(in the rows, 128 means zero)
The rows below fall into families. The same turns and mirrors carry the whole set onto itself and the rows of a family onto each other. For each named row, which other rows are in its family? Write them in the order they are listed.
These 20 rows form 4 families of 5 rows each.
Y: [160 116 135 136 123 141 116 141 146 159 112]
Q: [161 137 112 153 120 159 130 147 105 147 156]
E: [158 112 134 139 126 135 123 138 156 143 103]
A: [135 161 113 107 117 129 131  99 101  89  96]
X: [103 148 150 135 120 128  99 109 122 129  94]
N: [142 152 119 115 100 140 131  98  93  88 100]
G: [157 126  98 145 134 166 134 140 114 136 155]
H: [147 118 125 137 143 136 119 139 156 150 112]
V: [157 179 107 146 113 125 142 137  87 108 136]
J: [123 150 135 119 124 130 126  96  92  87 102]
Z: [151 173 106 161 122 120 145 141  99 104 138]
R: [114 126 155 129 140 125 109 110 131 125  92]
P: [148 123 115 157 120 169 126 139 108 141 156]
D: [140 176  96 147 132 129 141 131  91 102 142]
K: [106 137 137 118 131 138  98 103 129 132  92]
L: [151 160 114 143 132 127 151 126  87  84 137]
C: [138 165 126 112 101 133 123 100  90 102  98]
U: [118 145 150 124 118 128  97 113 126 142  88]
W: [152 127 117 161 143 152 139 145 106 125 161]
B: [149  99 139 141 144 147 125 136 142 141 122]

Same family as A: G, H, D, K
Same family as U: Y, Q, V, C
Same family as Z: E, X, N, P

The rows below fall into families. The same turns and mirrors carry the whole set onto itself and the rows of a family onto each other. For each named row, which other rows are in its family? Write them in the order they are listed.
These 30 rows form 5 families of 6 rows each.
devu: [110 114 116 104 121 131 126  97 146 115]
nakof: [127 163 158 134 150 114 105 107 141  82]
narit: [134 115 118 103 140 131 137  97 115 117]
Sal: [159 145 126 114 116 101 100  86 145 166]
tufo: [147 138 170 113 160  79 111 107 151  92]
sez: [134 140 127  84 124 108 122  96 172 137]
tep: [139 144 173 158 115 115  87 119 135 133]
bav: [154 116 138 158 107 100  82  98 130 135]
Mogok: [161 142 149  93 134  77  90  91 159 121]
Zor: [167 156 153 114 117  79 106 108 168 129]
rogip: [119 143 121 131 144 130 148  93 151 130]
veber: [142 156 114 111 130 104 124  85 175 121]
fabod: [167 148 152 124 139  96 131 122 118  93]
fam: [144 135 156 153 139 110 114 132 174  99]
vuk: [150 124 126 127 118  96  88  77 169 149]
vifu: [146 100 175 111 142  91 122 121 149 101]
laler: [137  85 160 122 141 113  76 111 151 132]
vume: [134 125 169 125 143 111  65  90 112 124]
dogam: [151 116 155 133 136 101  91  91 115 166]
zisol: [134 123 111 134 158 127  94  88 141  97]
kimun: [163 104 132 150 137 103  94  86 110 118]
fipiz: [167 160 136 150 136 121 101 121 114 133]
ludo: [130 129 149 117 126 141 128 137 145 153]
bofa: [114 155 139 126 134 149 114  99 118 141]
silik: [157 103 162 143 119 109 118 118 124 157]
keras: [151 148 167 104 119  88 117 133 138  98]
zufa: [145 133 151  82 156 117  99 120 114 114]
gibet: [101 116 142 140 130 141  96  92 154 118]
suga: [128 110 131 146 134 126 147 108 159 115]
nidi: [116 139 182  97 132 122 108 126 141 110]

Same family as kimun: narit, fabod, vifu, silik, suga
Same family as fam: laler, zisol, fipiz, ludo, zufa
Same family as bav: devu, tufo, rogip, dogam, keras
Same family as vuk: Sal, sez, Mogok, Zor, veber

The rows below fall into families. The same turns and mirrors carry the whole set onto itself and the rows of a family onto each other. For each named row, which other rows are in its family? Write them in the order they are listed.
These 32 rows form 4 families of 8 rows each.
Noto: [139 117 131 120 133 155 117 123 121 177 151 159]
pesob: [123 114 135 141 121  75 103 123 121 158 141 165]
Kizum: [159 125 142 123 138 162 135 115 143 140 137 161]
naso: [158 142 123  83 146 117 137 125 155  96 162 135]
Mevi: [123 103  97 138 128  99 106 143 124 153 176 160]
mas: [126 119 145  74 160  93 135 124 124 121 145 113]
gok: [161 126 120 134 146 128 141 132 159  98 143 166]
tutut: [107 118 153 111 147  72 132 120 123 135 131 124]
Lutu: [135 123 135  70 152  69 116 128 118 122 145 130]
budi: [178 127 136 101 140 120 134 119 151  95 140 158]
buful: [ 98 132 126 130 130  64 115 127 129 152 154 140]
gula: [159 112 102  96 149 108 132 142 146  93 173 141]
Meko: [122  99 120 132 120 117 110 124 119 176 165 149]
bom: [153 148 123 123 136 160 121 122 149 148 150 172]
zozap: [108 103 137 141 123  80 121 120 124 153 150 138]
veso: [163 114 127  77 140  89 126 125 138  95 155 134]
gugit: [132 141 128  75 156  86 131 129 141 107 156 121]
kepi: [132 139 114 131 128 142 105 126 131 176 162 170]
vuf: [114 125 145 107 146  61 111 126 114 145 127 146]
sodad: [142 107 117 134 110 111  96 127 120 168 160 170]
talo: [145 143 128 125 163 151 127 135 136 138 127 179]
puvez: [156 110 131  78 146 115 142 122 143 103 161 119]
mive: [167 144 123 109 136 147 135 121 159 112 156 157]
Rovus: [166 113 136 111 135 141 146 116 153 105 153 141]
met: [109 141 135  98 150  63 125 124 133 129 144 128]
tav: [110 129 114 137 120  99 102 130 126 174 166 157]
kefen: [133 125 106 110 152 142 105 144 114 168 160 168]
Voki: [160 124 123 110 132 148 101 128 122 164 152 176]
domim: [109 116 125 153 139  70 120 136 133 132 142 159]
Nizuv: [107 138 136 108 176  76 127 137 122 128 124 146]
gol: [172 135 137 106 142 150 122 119 139 131 133 173]
zisit: [132 127 114  71 176  97 122 145 121 117 155 134]

Same family as zozap: Noto, Kizum, mas, tutut, Meko, puvez, Rovus
Same family as Voki: pesob, Lutu, budi, veso, vuf, sodad, gol

